The rows of Y fall into several groups, which share some directions, and each row is roughly a mix of its group's hidden directions.
Y, 140 rows:
[[ 23   0   7  11  -1  -2  -3  -6 -23   6  10]
 [-12  -2  -5 -11   1 -16  14  10  16   4 -17]
 [ 11   0  26  10  11   9  11   5   4 -12   4]
 [ -6   2 -21   9  -1  -2  17   8  10  16 -12]
 [-17  -5   7  -8   2  15  -2 -18  10 -15 -10]
 [-26  -4  -3  15  14  -7  11   0   4 -12   3]
 [  5  -1  16  19   9  20   2  11  11  -7  -3]
 [ -8 -15  -3   5   7 -12  19 -18  -3   4 -14]
 [-20  -3 -11   2  -2   5 -17   7  -9 -15  14]
 [-19   4  12  -8  11   8  -5   4  17  -6  16]
 [  1  17  12   5  -7 -11 -20   0  17  -7  -8]
 [  0  12  -4  -9   2 -11   4 -14  25 -14   4]
 [  8  -9 -11  -3   8  -9 -15  10 -24   9  -6]
 [ -1  -3 -18  -5  12  -5 -13  19  -9   4  16]
 [  6 -29   6  -6   1 -19  -7  -6   6  -1   3]
 [ -8   4  16  13  12  -3 -20  16   8  -5  -1]
 [ 15   5  14  -9  -5 -22   5   7  16  -6   1]
 [  4   8  -4   2 -13  -9   4  11  -7  -8  29]
 [-15 -18   0 -11 -12 -14   4   6  16   8  -8]
 [ -8 -25 -15 -10  14  -3  -7  -6  -4   6  -6]
 [  9 -19   2  11  -9   1 -12 -11  -9  -3  20]
 [ 10 -16 -23  -7 -19   5  -3  -4   1   6  -2]
 [  7  28   5   4  12   9   5  15   1  -4  -3]
 [ -4 -10   3   1  -2  20  -9 -17 -23  -2  -2]
 [-15   9  -2  -6 -19  -9   2 -22  -3  -2 -12]
 [  1 -11 -13  13   3  -2   4   8  25   9 -13]
 [-12   0   6 -19 -13   2  18  15  12   6  -1]
 [ 24  20   3  10  -8  11  -5   5  -3   7   4]
 [ -6 -11  -8  -9  -9  19  19  -2   0  -7 -16]
 [ -4  10   8 -10  -1  12  17 -16  18   5  -8]
 [  2 -14  -7   8   9  25 -15  12   3   0  -7]
 [ 23  21  -7   8  -4   8  -6  -4  -5   9 -10]
 [ -7   3   7 -13  23  -7   1 -14 -18   2   7]
 [-20  -6 -17   3  -6 -11  21  -6   1   6   0]
 [-10 -15   0  14 -11 -24   3   8   3  -9  -6]
 [ -1   2  17 -12 -11  -7  -5   3  11  26  -1]
 [-17   5   7  10   6  -3  27   3 -14   2  -2]
 [  7  -1  -8 -12 -16   2  26   5  -9   4  -8]
 [  9   5   9 -13  -9  -2  25  11  -2  10  10]
 [ -1  12   6  -9   0  -5   9   0   6  -6  31]
 [ 14 -16   1   6  -6 -20  -1   4   0   7 -20]
 [ 11  15  -1   7  27 -15   6  -2   2   1   6]
 [-13  -2   0  -1 -11 -13  21   4 -19   0 -12]
 [ -1  -3 -17  -3  12  14 -13  19   0  15   4]
 [ 11  -2  16   0 -11  13   6   7 -23  -4  11]
 [ -2   8   4  -6 -24   0  14  14 -12   2 -14]
 [-12  -4  -2   3  16   2  12   7 -16 -22  -5]
 [-10 -15 -22  -4  -1 -14  15   7  -5   6   8]
 [  8 -14  -2  14  -4   7  -1  -3 -19 -17  15]
 [-10  19  -5   1 -22  -9  -5 -11  -9   9   3]
 [  6  -6  -5  -3  -5  -3  13  -2 -28   2 -18]
 [ -5 -12  22  -3 -10  -6 -10   7 -16  14  -7]
 [ -1   6  -5   9  15   1 -29   2  11  -2  -9]
 [ -3  19   5   4   5  -6   2  13   3   4  27]
 [ 10  -9 -10   2  19  -5 -20  -9  12  -2 -10]
 [-15   1 -17  -7  11   1 -22  10  -9   2   7]
 [ -2 -23   5 -13  -6  -3  -9  10 -20  -3   7]
 [ -8 -10  -6 -18  -5  12  13 -13  -9 -10  15]
 [  3   6  12   5  -6  -9  24 -19   6  -4  -7]
 [ 17  -5   9  14  10 -11  16  17   4   0  -7]
 [-13 -17  -1  -3  20 -10  16  12   6  -1  -4]
 [ -8 -14   3 -15  22  -4  -2  -7  -1  -9 -17]
 [  8 -15   3 -14   5   2  -4  22 -11  -6  16]
 [ -5 -20  -2  -4  10  15 -10  -3  -3 -15 -18]
 [-10   1 -18  17   4  15  10   1 -16   6   7]
 [ 10  -4  -3   5   9 -19 -22 -13 -11  -9  -4]
 [ -4   6 -12 -12 -12  -1  16   8  16   6 -17]
 [ -2   4 -15 -12 -20  -5   1 -18   9  13  -1]
 [-13   8 -17  -3   2   7   7   7  16 -14 -17]
 [ 12 -12  -5 -17  -4   3 -18  14  -9  12   6]
 [  1  12  23   5 -17   2  -1 -15  -3 -12  -4]
 [  2   0 -22  -1  -4   7  -4 -20  -7  -1 -19]
 [-10  -6  19 -11   7 -10 -13 -10  -5  20  -2]
 [ 13   4   9  -2  17   9 -19  -3   4  -5 -19]
 [  9  -9  23  -5 -18  -1   0   0 -17 -12   0]
 [ -3 -20  16  -4   2 -15  -3  -9 -11  11  14]
 [-13  19  -1  -5  -9  -2   5  11  24  -2   6]
 [ -9  -9 -23  -7 -10   5  17  -4   6 -12  -9]
 [ -3  -6   1   1 -14  -8  14  14  13  19  11]
 [ 17   3  -8  -1 -19 -12  12   2   0  12  15]
 [ 22  -6  20  22  -2   2   2   0  -5   2  -4]
 [ 10 -13  13  -4  23  -7  14   8   5 -11  -3]
 [-13  -5  -8 -15   0   4  18  11   4  -8  19]
 [ 10   5  24  -1   2  20  -6 -13  -9   3   4]
 [ -4 -24  11   3   9  -9  19  -8  -3   5   9]
 [-12  12  13   7  25  10  -2  -5  -4 -10   6]
 [  2   2  -6  -7   0 -27   0  -6 -20  12   5]
 [  4  21   0   9   0  19  -5  15  -4 -10 -13]
 [ 17 -17   6  -8  22   5  -1   2  -1  11  -9]
 [ 13 -18   8  10  -4  -9 -10  -8  -9 -17 -12]
 [  2  -3 -20  10  -8  20   1 -10   6 -12  13]
 [  5 -25 -13  -8   0 -10   7  -3 -18   5   5]
 [  6  -7   4  -8  11  23   2  -2  20   2  13]
 [ -9 -13  15 -19  -9  -5  14  13   5   8  -5]
 [  9   3 -16   0   5   3  19  -7 -21 -10  -7]
 [ -4 -10   7  -7  -7  22  -8 -16  -5 -17  -4]
 [-16  16  17  -9  16  -6   2  -8   3  -6  10]
 [-16 -23  -3  -2   7   3  -7   2 -11  13 -14]
 [ 15   5   9  -6   2  -2  16  -4 -25  10   7]
 [ -3   2  -6  18   3  -5 -10  18  20 -14  -5]
 [  4 -10   9  -9  10   7  25  -8  -7 -14   9]
 [-11   1 -11   6 -11  23  12   6  15  -8   1]
 [ 15  18   5   8  11  14 -18  -2  -3  -3 -10]
 [ -4  12   4  -7 -15  -7   2 -13  21  12 -14]
 [ -6  15  18   7  12  -6  -7  -3 -16  -8  15]
 [ 14 -12  -6   9  28   1  -9   5  -9   1  -5]
 [  8 -15   9   2  11  12   5   1  10   0 -26]
 [  5   6  23   6   1   7  -1   2 -15 -18  13]
 [ 16   0  17   5   5  -6  -5  -6 -18  13  15]
 [ -2   8  11  -5 -10  -5   2 -25  -6  11 -18]
 [ -4   6  -6   4   5   9  11  15 -14 -18 -18]
 [ -1  15  -9  -6   0 -20  -2   6  -7  16  18]
 [ -6  -1  21  -4   5 -12   1  -4 -23 -13  -4]
 [ 11  -1   9  11  14   3   1  24  -3  -8  15]
 [ -5  -1  12  -1  29  -3 -13  -9   1 -10   4]
 [  2  -8  -6 -24 -11   1  -2 -17  -7  -6  15]
 [ -1 -10  -3  -3  12  -4  23   6   9  19 -11]
 [  5  -8 -26   0   9  14   1 -11  14   3  -6]
 [ -9   2   6  19  10  13 -14  15  -6  -9 -11]
 [ 15 -10  -4  -2  20  -5  -9  17 -14  11   0]
 [  5   4 -27   5  -7 -13  15  -6   2   9   8]
 [ 11  23   9  10 -22   4   7   1  -3   3   5]
 [-17  20   7  -4 -11  -4   1   7 -15  -8  12]
 [ 12   8 -22  13   9   2   9  -1   5 -19   4]
 [ -2  -2 -13   6   9  -6  -6  27  -4  -6  15]
 [-17  17  -6  -2  19   7 -10  -7  -2 -12  10]
 [ -4   0  -8 -10  17 -18  -4 -10 -16   1 -16]
 [  0 -21  -3  -8  -2 -25  -3 -10 -10  -4   1]
 [ -9  -2  15  -6 -19   8  20  15   1   3   4]
 [-23  -4   1   4   8  -2   0 -17  10   0 -19]
 [ 19   0  12   7   0 -12   9   7 -11 -17  12]
 [-12  13  -2 -18   8 -13  -2  -3  -2   0  23]
 [  8  -9  14  -2  -2 -17   0  -1 -19  19  -7]
 [ 14   2 -10  16 -10  -4  -6  20 -14   7   9]
 [ -7  -9  12  -4 -20  21 -12   0 -11   0   5]
 [ -3 -26  -8   2  15  -6   0  -7  17  -2  -8]
 [ 10  14  13  -8 -15  -8   9   5  18  13  -6]
 [ 14   1  -9   3 -22   9   3   2   3   6  23]
 [  3  17  -6   3 -22  -4  11 -20   4  -1   5]
 [ 16   4   0   2   1  19  19  -7 -11  16  -4]]
In each list below, four rows fit none of the groups, and each other row fits one group, some only roughly. Which are they? Name them in the order they come.
- j385: [-11  -2   3  -7   7  11 -26 -11   9   1 -14]
- j77: [ 13  -8  20  12   3  -5   1  -2 -22  -5 -10]
- j891: [ 11  -3  -5  12  10   8   2  11   7 -25 -12]
- j517: [ -4  13   5  -6   3  20 -21 -14   6   7   6]
- j245: [  1  20  -8  -9  -7 -10  16   9  -8  -8 -16]
- j43: [  6  18  -7  -4 -15  -6  10  12  -6  20  -7]
- j277: [ 12   5   1 -10  -3   8  22  -5  -5   2  23]
- j162: [  0  12  18  11  -5 -12  24  -7  -5   5   3]
- j796: [  1   6 -22   5 -15   5  -9  11  -1   9  19]
- j158: [ -8  -5  -7  -6 -19  19   5  -2  17  14  -5]
 -> j891 j245 j162 j158
- j907: [ -1 -13   2  -4   6  11  13  -1 -10  -2  28]
- j224: [ 13   9 -11 -13 -11  -5  -3  13  14  16   9]
- j835: [ 15   0  -3   4   3   5  -2 -21 -23   3  13]
- j312: [  9   6   6   2  -7 -13   2  16  -6  15 -23]
- j729: [ 12 -15   0   0 -11  15   5  19  14   2  12]
- j334: [ 22   1  -9  -9  -8  21  -1 -11  -2   9   8]
- j338: [  5  21   1  -5   7  -5  -4 -14   0 -14  22]
- j581: [ 14   7   2 -19   3   8  21  -1  16   5   5]
- j103: [  2  -7 -16   8  11 -19 -19  -5  12   1   3]
- j271: [ -4 -15 -18   1   5  17  -5  11  17 -10  -1]
- j968: [ -9   1 -14   5  -1  -8 -12  -5 -20  16  15]
 -> j907 j729 j338 j968
- j200: [ -6   5 -21  -1  -3   7   2  -5  28  -6   2]
- j515: [-5  9 -8  3  7  9  0  3 18 11 25]
- j622: [ 16  -7  11   9  -6 -18  -5   5   8  14  16]
- j451: [-15 -22 -11  -2 -13   7   2 -11  -1 -13  10]
- j406: [-18  -6  -4  -9  -9   8  -5 -15  -8 -19  11]
- j932: [ -6 -11 -23  12   7 -12  -8  11  13  -5   5]
- j903: [ 16   6  -1  -9  21 -14   1  17   5   9   6]
- j279: [ -3  -6   5 -16  -8  -8   5  -5 -17  19 -15]
- j474: [ 17  11   9  -2  -1  -3  23   5  14  -8 -10]
- j884: [  1   1   4   5  -5  10  13 -18  13 -22 -10]
- j759: [ 13  12  22  -7   6   8  -5   8  -6   7 -18]
- j558: [  1  -4  13  13   6  10  11  -6  14  -3 -24]
 -> j932 j903 j474 j884
- j329: [-14   3  -1   9 -20 -10   6   9  -2  -8  20]
- j117: [  0   0  15 -22 -16 -12  -5   6  -7   1  13]
- j772: [ -3 -21  12  -6   6   1  -4 -15  22  -2  -2]
- j754: [  1   4  -8  -4   4 -11  17   9 -25   8  11]
- j328: [ -9  13  18  -4   3  -3  16 -19  13   5  -6]
- j548: [  5   6   6  18   6  21 -15   6   2  15  -7]
- j410: [ -2  11   7   6  -5  -9 -29   2  13   5   7]
- j636: [  0 -17   5  -1 -21   9   0   1 -23   2   0]
- j627: [  6  10  -5  14 -23 -12 -12  12   5  -6   6]
- j862: [ -5 -12  -8  -2  -4  10  19 -18  17  -6   5]
 -> j772 j754 j410 j862
- j337: [  9   9  -3   8 -17   3  25  13  -2   3  -8]
- j399: [-10   5  -4  14  -7  19  12  -2   2 -11  20]
- j563: [-23  -1  14  -7   2  -3  22   9  -6   4   0]
- j791: [ 15 -16   7  -3  -7  12  -5 -16 -12 -15   1]
- j909: [ -8 -13 -22   1  -2   3 -10 -17 -16   3   0]
- j827: [  6   4   9 -12   5   7  19  -3 -17   1  21]
- j215: [-12  13   9 -12 -10  10   2  15  14   8 -15]
- j935: [ 14 -13   0  -1   7  17  21 -13   5  -5  -7]
- j962: [  6 -19  -4  10  -3  13  19  -4  12   6 -12]
- j227: [ 13   0  12 -11  21  -7  -1  -6   4   1 -20]
- j812: [  2  -6  17   5  19  -9 -17   1  19   1  -1]
- j257: [ 19 -17  10   8   8   4  -7  14   7  -6 -14]
 -> j337 j935 j227 j257
- j520: [ -7  21  15  -5 -11  15   7  15  -5   0  -2]
- j509: [ 11  17  14   1 -26  -8   6   4   4   2   3]
- j435: [  5  14  10   4  -8 -27   4   8   6  13   3]
- j544: [  6  25   1   7   7 -17  11 -12  -3  -4 -10]
- j860: [-19  12  -2 -11   0 -24   1  -7  -7  -9   3]
- j686: [ 20   0 -12  18  -6  -6 -17 -11  -3   4  -8]
- j240: [-27   2 -12  -3  -5   7   7 -13 -10  -2 -11]
- j974: [ 15  12  -1   2  -7 -13   0   1  20  20  -6]
- j15: [  8   0   8   4  10  -2  15   5 -29  -6   4]
- j458: [ -1  -7  -4  -3  18   8   0  13   7  25 -10]
- j456: [  2  23 -11   4  -5   9   9  -7  13 -13 -12]
- j665: [ -2  -8  -6  -2 -11 -19   1  10  20   9 -15]
- j60: [ 19  -3  16  10  18  13   8  -2 -10   1  -5]
- j57: [ 17  -8 -10   8  13   0   9 -14 -14  11 -11]
 -> j435 j544 j240 j456
- j789: [ -3  10 -15   9 -24   0  -1 -11  16  -9   1]
- j781: [-23   1  20 -10  12   2   3  15   2  -3   5]
- j55: [-19  12   0  -7  13 -15   3  -3 -20  -5  -3]
- j16: [ -2  -5  20 -12   2   4  -2  -8  -2   9  26]
- j678: [  7   5  -5  20   4   5   8 -16  15 -12 -14]
- j506: [ -2   7  -3  13 -22   4   0   2   5  -7  25]
- j666: [ -4 -14 -11 -13 -22   9  10 -12   3   1   9]
- j366: [  4  13  -5  -2 -11  -3 -13  -3 -16  23  10]
- j172: [ -6   9  12 -17  13  -5  10   4  12   9  18]
- j500: [-17   5 -18   1  -3   6  -6   6  -3  10 -23]
- j873: [ -6  -3 -15  -8  16  -5   7  -4 -11 -24   5]
 -> j789 j678 j500 j873
- j134: [  1 -14 -13 -11  24  -1   5  16  -2   2 -10]
- j717: [  0 -11  -6  22   1   7   2  22   5 -16  -3]
- j804: [ 6  3 20 20 17 11 -2  8 -2  3 -9]
- j535: [  5  13  15   0  12   4 -16 -10 -14  16  -5]
- j457: [ -7 -13  -5   2   1   3 -15  -8  11 -26   9]
- j24: [-18  -1  -3   2 -27  -9  -3   4 -14   2   6]
- j589: [ 10 -13 -16   9 -19  -8  14   9   5  -9   0]
- j541: [ 14   9 -16  21  -1  -5  -5   3  14  -9  -8]
- j109: [ -7  11 -21 -10   2  -2   2  19 -14  -5  10]
- j54: [-20  18  -7   0  -9  15   4 -12  12  -4   6]
- j242: [ -4 -11   0  23   4   7   2   7  20 -10 -11]
- j484: [  4   7   3   2  -8  -6  -6  -7  13   0 -31]
- j253: [ -1  -5   8  11   9 -10  -6   7 -21  11  20]
- j567: [  2 -16 -24   7  -8   1  -5  13   0   1 -17]
- j173: [ 14 -13   9  -4   0  10  17 -11  18   1 -10]
 -> j134 j109 j484 j253
- j324: [21 -4 25 -9  7 -2 -8 -2 -7 10 -3]
- j355: [  4   4 -17  -5  -9 -10 -12   5 -19  12  14]
- j201: [ -1 -10  19   6  -2  -1  20   6 -19  -9   3]
- j349: [ 12 -14   8   5  17  14  -3 -12 -17   2   8]
- j856: [  5  19 -11  -2  17  -7   7  -2   5  12  18]
- j130: [  8  16  -4 -15   0   3   6 -17  -5  21  -9]
- j463: [ -7   1 -16   4   6 -20  -9  14 -17   5  -9]
- j728: [ 10   2  13   4 -23  16   6 -16   0   1   8]
- j692: [ -7  -7  14 -18  -1   2  -3 -17  -8  17  12]
- j951: [ 10 -13  14  17  -8  -3 -14   9 -15  -1   9]
- j805: [ 11  -9  25  12 -10 -10   4  -4   9   5  -9]
- j501: [  6 -13  20   5  15  -3   7   0  18  -5 -11]
 -> j349 j856 j805 j501
